Where one turn sends some rows of the set: a few examples, then the rows asked
Zev: [ -3  -4   4 -10  -1  -4   2 -10   9   7  -8 -16   2  -7   2  20 -10   1
  -2 -12]
zanib: [  3   1   7 -15  10 -11  10 -10 -13  10 -14   2   5  15  -2   5   2  -4
   7   0]
Butar: [  5   7   2   5  -5 -17   7   7 -14   5  -6   0   0 -11   3   5   0   5
  -1   0]
kag: [ -3   7   0 -13  15   1  21 -16 -10  17  -8   9   3   2   1   7  -1   0
   7  -9]
duse: [  2   6  -1  -5  -7  -7  10  -5 -17  16 -11  -2  -4 -12   5  14   5   1
  -1 -20]
robuz: [ -3   4   4 -11  -1  -4   8  -5   9   8   0   4  -3  -7  15   0  -5  -6
 -20 -16]
neled: [  0  -2   6 -11   8   8   0  -7   9   7 -14   0   6 -11  14  11  -8  10
   4   2]
tigov: [  8  -9  28 -13   3   2   9  -6  -1  -8  -4  -6 -13  -1   7   6  -4   1
   3  -2]
gavuv: [ -2  -3   4  -7  -8 -14   1  -6   6   9   0  -9  -3   3   5  -5 -12  -7
 -15  -6]
Fudi: [  1   1   4 -10   1 -11   5  -1  -1   8  -9  -5   0 -12   7  24  -1  -3
  -4 -22]
zogop: [  7  -6  17  -6  10  -5  11   3  -5   6   9  -3 -17 -14   6   3  -4  -3
   5 -15]
fuv: [ 3 -3 11  0  9  8  5  2  2 -9 -1  7 -2  9  1 -5  2 -2  7 -4]
Dozi: [  1 -10  24  -6  -1   1  12  -4  -2   1   1  -7 -18 -10   3   4 -13  -2
   6 -12]
lali: [  6   9  -7  -4   1  -4   9  -9 -14  19  -3 -11  -1  -4   2   6  10   7
   0  -6]
futu: [ -6   8   3 -12   4   7  19 -14  -1  13  -7  13  -2  -8  12   4  -2  -2
  -7 -19]
Suba: [  8   6   1 -11   1   0   2  -9  -5   9 -10 -14   3   5   8   8  14   8
  -6   3]
nam: [  0   4   2  -2   2  11   3  -3   5  11 -10  -7   3  -9  14  -2  -2  12
  -3   7]
Viz: [  0  -1   7 -12  -8   5   0 -15   3   5 -16 -17   2   3   6  12  -1   6
  -5  -2]
pag: [ -1  -4   8 -10   2  -4   2  -8  -1   3 -16   6   6 -14   7  20 -13   6
  11  -4]
Bev: [ -4   4   5 -10  -2  -8   7  -4   8   8   5   5  -2  -4  13   2  -3 -10
 -18 -14]
viped: [ -7   8   3  -8   1   6  18 -13  -3  10  -4  13  -1  -5  14   3   1  -5
  -9 -19]
tov: [ 11  -5  18 -12  12   2  10 -11  -3  -1   6  -8 -12   0   4   0   0   6
   6   5]
badi: [ -4   5  -3  -9  14   5  23 -17  -9  15  -6   7   2   4   4   4  -2  -2
   5 -11]
gel: [  0  -5   9 -10  -8 -15   2  -8  -9   7 -13  -7   0  15   0  -3  -7  -6
  -2   1]
Kepet: [ -5  -5   5  -9 -10 -15   2  -8   4  11   2  -7  -5   4   3  -1 -13  -9
 -11  -4]
pesi: [ -1  -8   9 -14  -7 -13   4  -8  -9   9 -15  -3  -3  17   2   1  -7  -6
  -2   2]
Pom: [ 3  9  3  5 -6 -1  6  4 -8  9 -9 -6  0 -8 10 -5  4  9 -6  5]
mozom: [  6 -10   5 -16   2  -4   7   6  -2   7   3  20 -17  -5   4   4  -6   4
  -2  -3]
Dodu: [-2  3  9 -1  1  8  8 -4 -2  0 11 11 -6  1 -8 -4  2  2  8  2]
Tuv: [  3 -15   8  -1   3   8   6   1  -1  -6 -12   6  -9   7   4  -6 -12   0
   6 -10]
piru: [  3  -2   3 -15  14  -8  13  -9 -11  11 -13   3   3  17   2   6   1  -4
   5   1]
Volen: [ 11  -2  19  -9   5   0  12  -2 -14   5   1   4 -18 -10  14  -2   7   1
   5 -12]
Raka: [ -1  -1  11 -11  -9   4   9  -2  -7   5   6  21 -14  -5  -2   1   0   4
   3   0]
Kipok: [ 10  -3  15  -8   3   6  13 -14 -15   7   4  -3 -17  -6   7  -6   2   7
   9  -2]
bovu: [  1   1   4  -1  -3 -18   6  -2 -12   5  -8   4   3 -15  -1  17 -10   3
  10  -5]
fum: [  5 -19   0  -7   6   0   7   4   1   5  -3   8 -16  -2   2  -2 -17   4
   3  -8]

Raka -> Dodu
zanib -> gel
Now find these:
Kipok -> tov
pesi -> Kepet
Suba -> Viz
pag -> bovu

